[143 120 108 142 161 130 151  39 134 183 111 136 113 166]  ponol
[143 123 111 142 161 120 184 125 134 182 111 136 114 127]  vor
[130 122 111 139 146 109 164  39 135 183 111 139 119  84]  vonu
rest: [ 39 134 183 111]  [136 113 166]
rest: [111 142 161 120 184]  [125 134 182 111 136 114 127]
rest: [111 136 114]  [127]
rest: [146 109]  [164  39 135 183 111 139 119  84]

[130 119 107 144 184  52] = Fik
[130 119 108 145 184 122] = zolas
[130 119 107 145 184 174] = dav
[175 119 108 146 184 122] = des
rest: [175 119 108 146]  [184 122]
rest: [119 108 146]  [184 122]
rest: [130 119 107 145]  [184 174]
rest: [146 184]  [122]
rest: [130 119 107 145 184]  [174]
rest: [107 144]  [184  52]
rest: [130 119 108]  [145 184 122]

[218 149 128 149  67  65 119 183 177 144 177  69 146  49 112 134 168 144
 112 134  79 141] = Kalov
[140 149 101 119 114  86 157 164  24  86 121 102 146 135 149  78 134 205
 136 119 119 179] = zum
[114  99 236 104 145 191 106 163 177 164 135 167  63 163 131 120 157  53
 130 110 199  67] = pob
[166 119 209 119 114 128 106 126 177 144 149 134  96 106 122 120 168  83
 124 114 159 104] = lusem
[218 149 128 149  67  65 119 183 177 144 177  69 146  49 112  78 133 205
 136 134  79 160] = mapa
[218 139 155 142  67  86 106 164 216 164 177  85 129  21 103 134 180 113
 107 129  79 141] = Radem
rest: [106 164]  [216 164 177  85 129  21 103 134 180 113 107 129  79 141]
rest: [218 139 155]  [142  67  86 106 164 216 164 177  85 129  21 103 134 180 113 107 129  79
 141]
rest: [ 78 134 205 136]  [119 119 179]

[ 86 191 212  70  83 157 162 134] -> puro
[127 169 195 127  66 159 158  67] -> leku
[ 88 187 180  79 120 167 147 121] -> mor
[ 86 196 169 103 110 158 135 110] -> nabif
[108 199 143 118  96 148 109  97] -> Zotak
[ 90 185 234 121 103 176 175 114] -> Tasi
[156 166 154 116 104 150 104 127] -> fasu
[103 180 162 112  86 146 139  91] -> Rog
[ 93 201 126 102  83 130 105 103] -> Seki
rest: [180  79 120]  [167 147 121]
rest: [ 96 148]  [109  97]

[137  84 133 136]  Vope
[137 207 106 136]  Zili
[137 139 214 136]  ketid
[137  97 159 136]  zinen
[130 165  42 136]  fam
[135 167  55 136]  febo
[135 167  56 135]  Tuk
[137  94 176 136]  das
[132 165  43 136]  rabo
[146 165 174 136]  fafu
[165 206 159 136]  Zipe
[159 226 133 166]  Fub
rest: [137 207 106]  [136]
rest: [135 167  56]  [135]
rest: [146 165]  [174 136]
rest: [165 206 159]  [136]
rest: [159 226]  [133 166]
rest: [137  94]  [176 136]

[177 169 108 162 123 145 172 166 120 115 218 118  86 176 161  89] = lurov
[181 181 125 170 162 178 184 141 156 165 198 164 162 165 192  86] = supor
[131 124  89 153 149 139 148 116 135 135 155 140  93 102 141  86] = bibor
[ 94  93 125 157 134  77 155  48 160 165  60 156  93 102 142  89] = mufim
[147 150 171 170 162 178 185 140 130 131 130 122 157 149 163 160] = nuze
rest: [124  89]  [153 149 139 148 116 135 135 155 140  93 102 141  86]
rest: [140 130]  [131 130 122 157 149 163 160]
rest: [ 93 102 141]  [86]
rest: [131 124]  [ 89 153 149 139 148 116 135 135 155 140  93 102 141  86]
rest: [170 162 178 184]  [141 156 165 198 164 162 165 192  86]

